A single turn carries every row of the set below to another of its rows. Some are shown first; where does it send the rows asked next?
nopob: [ 3.39 -2.35  1.80 -0.20 -0.04  0.15 -2.84 -0.88 -0.39 -0.03 -0.09 -1.12
  3.98  0.49 -2.28  0.51  1.15 -0.72  0.37 -2.18 -0.62  0.08  1.23  0.31
  1.11 -2.98 -0.43 -0.76 -1.10 -1.00  2.33 -0.79  0.55  1.35  1.25  1.90
 -0.12  1.28]
sosi: [ 1.14 -2.89  0.51 -0.46  0.51  0.98 -1.06 -1.17  0.59  1.85  2.29 -0.95
  4.96  1.17 -1.89  0.59  0.64 -1.53  0.84 -2.15 -0.82  0.95  1.81  1.45
  1.43 -1.23  0.19  1.21 -1.47 -0.58  1.76  0.69 -1.95  1.86 -0.84 -0.06
 -0.79 -0.22]
Diza: [ 2.13 -0.71 -4.31 -3.16  0.69  0.92 -1.68  0.58 -0.23  0.96 -1.85  0.09
 -3.59 -0.18 -0.47 -1.13  0.42 -0.31 -0.39  4.18  0.54  1.86 -1.00  0.74
 -0.77 -0.87  0.08  1.16  0.06 -1.29  1.02 -0.36  0.59 -0.16  1.40 -2.67
  0.18 -0.62]
zer: [ 0.42 -2.03 -3.37 -0.21  0.09  2.42 -2.88  1.45  1.13  0.73 -0.26  1.59
 -2.23 -0.11  2.38 -2.27 -0.30  0.95  0.13  1.31  2.20 -0.94 -1.24  2.34
 -0.65  1.54 -1.02  2.09 -1.10  0.70 -0.16 -1.50  1.12 -1.29  0.85 -0.17
  1.75 -0.78]
vev: [-1.82  0.61  1.24  1.68  3.34 -2.71 -1.45  0.90 -2.46  1.01 -0.27  1.51
  0.76  1.15 -1.10 -1.78 -2.11 -1.02 -0.43  1.47 -1.29  1.58  0.09 -1.79
  0.96 -1.17 -1.57 -1.65  0.34 -1.87  0.09  2.11 -2.37  0.63  1.38  2.83
 -1.80  0.64]
Rov: [-2.84  0.05 -1.56 -2.75  2.08  0.71  0.73  0.78 -0.72 -0.36  0.99 -0.53
 -1.85  0.97 -0.57 -1.82  0.16  0.30  0.41 -3.82  1.06 -2.68 -2.55  2.33
  0.46  0.09  0.84  1.28 -1.56  0.10  0.42  0.77  1.61  0.32  2.32 -1.14
  2.08 -0.67]
zov: [-1.83 -1.51 -0.21  3.98 -0.58  1.83 -0.80 -1.43 -0.95 -0.08  1.74  3.10
 -0.53 -0.83 -1.25 -1.10  0.28 -1.64 -1.07 -1.82 -0.51 -3.09 -1.33 -0.80
  2.39 -0.31 -1.27  0.40 -1.78 -0.45 -1.08  1.07 -2.03 -1.56 -2.10 -0.83
  0.13  1.40]
Falig: [ 2.13 -0.96 -3.49 -0.30 -0.22  2.52 -1.89  0.65 -0.22  0.47  0.15  0.71
 -4.55 -0.51  4.05  0.84 -0.33 -0.57  0.16  0.87 -0.38  1.11 -0.60  0.44
 -0.81 -0.08 -0.95  2.09  0.12 -1.30  1.14  0.21 -0.28 -2.32 -0.78 -1.84
 -0.34  0.91]
Gunis: [ 1.22 -0.63  0.69 -0.06  0.89  0.48 -3.03 -2.14 -1.89  1.49  0.55 -2.49
  4.33  0.34 -1.23 -0.79  1.23  0.19  2.13 -2.61 -2.67  0.07  1.22  0.90
  1.58 -0.88 -0.40  0.79 -2.17 -0.60  1.99 -1.41  0.87  1.04 -1.39 -1.04
  0.18  1.20]
zigod: [-0.59 -0.86 -1.04 -4.75  1.88 -0.98  0.05  1.78 -1.19  0.43 -0.57 -1.69
 -2.81  0.11 -0.89 -0.49  0.50  0.81 -1.28 -3.15  0.51 -1.67 -1.80  1.01
  0.00 -0.66 -0.10  0.48 -0.32 -0.02  1.15  0.87  1.73  0.43  3.50 -1.81
  1.19 -0.55]
gumu: [-0.34 -1.57  0.58  4.72 -0.51  0.92  1.30 -0.46 -0.20  1.11 -2.15 -1.39
  0.83  0.31  2.53  0.57  2.62  0.54 -0.96  3.27  1.18 -0.38  0.54  0.19
 -0.11  0.43 -0.28  0.03 -0.81 -0.62 -4.01 -1.02 -0.90 -0.20 -0.37 -2.34
 -1.69 -0.57]
Betov: [ 4.44 -1.61  1.71  1.10 -0.02  0.30 -2.39  0.37 -1.16  0.72  1.16  0.06
  2.83  0.42 -2.21  0.39  2.65 -1.39 -0.40 -3.94 -0.70  0.62 -1.47  0.82
  0.36 -2.81 -0.91 -0.49 -1.73 -1.08  0.68 -1.85 -0.16  1.43  0.52  0.85
 -0.53  1.02]
sufez: [ 0.41 -3.83 -1.07  0.34 -2.13 -0.93 -1.12 -2.09 -1.78  1.84  0.04  0.34
 -1.25  0.55 -1.69 -1.24  0.57 -1.37 -2.65 -1.26  1.03 -2.97  1.23 -0.12
  1.26  0.45 -0.96  0.73 -2.60  0.44 -1.77 -0.64 -0.43 -1.45 -1.66 -3.22
 -0.33 -1.16]
saneg: [-0.62 -0.97  1.17  5.22  0.58  1.01  1.15  0.26 -0.18 -0.30 -2.95  0.05
  2.01  0.37  1.52  0.18  2.30  0.43 -0.46  4.70  0.42 -0.50 -0.37 -0.33
 -0.05 -0.77  0.02 -0.79  0.01 -1.61 -3.08 -0.20 -0.78  0.41  0.96 -0.43
 -1.20  0.06]
tar: [-0.34 -0.43 -1.22  2.28  2.79  1.77 -2.82 -0.33  2.17  0.04  1.15  3.32
 -2.99  0.39  2.82  0.38 -1.78  0.70  1.77  0.15  1.92  1.14 -0.96  0.70
  0.36 -0.08 -0.72  2.45  0.97 -1.17 -0.75 -0.95 -0.93 -1.02  0.95  1.36
  1.02  0.19]
zofa: [-1.57  1.18 -0.58 -3.04  3.16 -0.59  0.87  0.13 -2.00 -1.09  0.51 -1.62
 -3.35  1.17  1.58  0.74 -0.93 -0.36  0.94 -3.63 -1.64  0.12 -0.82  0.39
  0.21 -1.47  0.39  0.55  0.33 -2.02  1.84  2.15  0.98 -0.47  2.21 -0.71
 -0.06  0.94]
zoka: [ 0.06 -0.22  0.93  4.25  0.44  0.05  0.61  0.47 -1.69  1.43 -3.31 -2.59
  0.87  0.08  2.37  0.64  2.34  1.04 -0.57  4.69  0.03  0.85  0.09 -0.83
 -0.51  0.14 -0.38 -1.03 -0.26 -0.80 -2.56 -0.66 -0.14  0.61  0.38 -1.48
 -1.66  0.23]
nekud: [ 1.45 -1.05 -0.52  0.84 -1.29 -2.74 -0.83 -1.82 -4.64  1.62  0.20 -2.01
 -3.39  1.37  0.20  0.73  1.09 -1.46 -2.49 -1.04 -0.69  1.03  0.88 -1.90
 -1.26 -1.03 -0.72 -0.89 -2.43 -0.42 -0.02 -0.14  0.16 -1.23 -2.07 -0.49
 -1.16 -0.93]
tas: [-1.15  0.25 -0.04 -0.85  1.41 -2.86 -1.89 -0.89 -3.42  2.76 -1.43 -2.75
 -1.02  0.19 -2.47 -0.65  0.00  0.53 -1.64  2.66 -0.71  2.20  0.99 -2.80
 -0.14 -0.79 -0.70 -1.78 -1.12  0.54  1.47  1.32 -0.36  1.29 -0.29  1.00
 -0.06 -0.33]
komil: [-1.45  0.73 -2.77 -0.03  3.30  1.10 -1.74 -0.86  1.39 -0.11 -0.14  1.95
 -1.83  1.02 -1.25 -1.61 -0.22  1.01  1.56  3.74  2.29  2.19 -1.67  1.26
 -0.47 -0.74  0.96  1.65 -0.04 -0.86 -0.05 -1.06  0.55  1.06  1.65  1.40
  2.27 -1.43]
guk: [-0.93 -1.02  1.04  5.32 -0.05  1.49  1.06 -0.88 -0.03  0.00 -2.74 -0.50
  1.69  0.01  2.00  0.14  2.53  0.69 -0.18  3.70  0.58 -0.95  0.10 -0.06
  0.70 -0.19 -0.18 -0.28 -0.59 -1.20 -3.64 -1.01 -0.52 -0.17  0.06 -1.62
 -0.94  0.30]
reduk: [ 1.97 -2.00  1.10 -0.48  1.29 -0.10 -0.48  0.07 -0.58  1.96  3.04 -0.30
  3.99  0.50 -1.26  0.19  2.44 -1.11 -0.43 -2.47 -2.58  2.94 -0.10  1.36
  0.00 -1.81 -1.35  0.76 -1.45 -0.48  1.13 -0.26 -2.48  1.76 -0.83  0.04
 -1.59 -0.54]
non: [-1.60  0.46  0.48 -1.43  3.33  0.14  0.15  0.48  0.04 -1.17  0.89  0.83
 -2.82  1.00  0.18  0.88 -1.48 -0.48  0.94 -4.61  0.85 -1.39 -1.61  0.39
  1.58 -1.76  0.39  0.73  1.00 -1.93  0.37  1.88  0.19 -0.31  3.46 -0.03
  0.47  1.13]
nafum: [-1.45 -0.68 -0.64 -2.00  1.98  0.57  0.75  0.47 -0.36 -0.04  1.88 -0.80
 -3.75  0.25  1.40  2.18 -0.54 -0.13 -0.07 -5.20 -0.10 -1.22 -1.19  0.26
  0.44 -0.72  0.36  1.93  0.46 -0.69  1.15  2.39 -0.12 -0.67  1.09 -1.52
  0.71  0.15]
tavo: [-2.92  0.46 -1.18 -4.32  3.26  0.27  1.46  1.17 -0.08 -0.25  0.67 -0.79
 -1.54  0.29 -2.00 -0.61  0.26  0.30 -0.25 -1.73  0.44 -0.33 -2.18  1.05
  0.31 -1.09  0.68  0.44 -0.09 -0.04  1.52  2.29  0.51  1.40  3.38 -0.33
  1.38 -0.56]
Sasu: [ 0.67 -1.47  0.84  4.38 -0.91  0.20  0.66  0.09 -1.02  1.12 -3.04 -2.36
  0.38  0.46  2.68  1.37  2.63  0.68 -1.23  3.70  1.09  0.15  0.61 -0.63
 -0.54  0.00 -0.21 -0.59 -0.69 -0.64 -3.14 -0.87 -0.14  0.06  0.08 -1.73
 -1.47 -0.55]
Mepot: [ 1.42  1.49 -2.31 -0.14  3.12  0.18 -1.31 -1.25 -0.66 -0.72 -0.61  1.33
 -4.09  1.54  0.93  0.50 -0.98 -0.86  1.88  2.91 -0.18  3.59 -0.45 -0.02
 -0.63 -2.33  0.68  1.32  1.25 -3.65  0.38 -0.33  0.05 -0.52  1.23 -0.14
 -0.23  0.15]
lubi: [ 1.12  1.06  0.79  0.68  1.52  0.91 -1.80 -1.33 -2.01  1.07  1.67 -0.67
  4.00  0.00 -1.02 -1.89  1.87 -0.76  1.40 -2.98 -2.92  1.71 -0.77  1.41
  1.61 -1.48 -1.70 -0.25 -2.47 -0.53  0.99 -1.98 -0.45  1.23 -0.52 -0.30
 -1.00  2.12]
vez: [-0.53 -0.62  1.03  4.45  1.16  0.17  1.12  0.53 -0.78  0.98 -3.01 -1.41
  1.92  0.56  2.02  0.30  1.82  0.74 -0.27  5.33 -0.11  0.70  0.52 -0.53
 -0.19 -0.29  0.02 -0.64  0.25 -1.54 -2.66  0.34 -1.30  0.74  0.75 -1.11
 -1.94 -0.31]
vul: [-2.82 -1.23  0.00  2.92  0.84  0.46 -0.99  0.21 -1.10 -0.98 -0.05  2.66
  2.47  0.93 -2.19 -3.53 -0.98 -1.10 -0.20  1.41 -0.10 -2.89 -0.69  0.34
  1.08 -0.54 -0.18 -1.10 -1.56 -1.12  0.30  1.99 -0.70  0.14  0.47  3.28
  0.75  0.39]

tavo moves to zofa
tas moves to nekud
And these:
Gunis moves to Betov
Mepot moves to Diza
guk moves to saneg

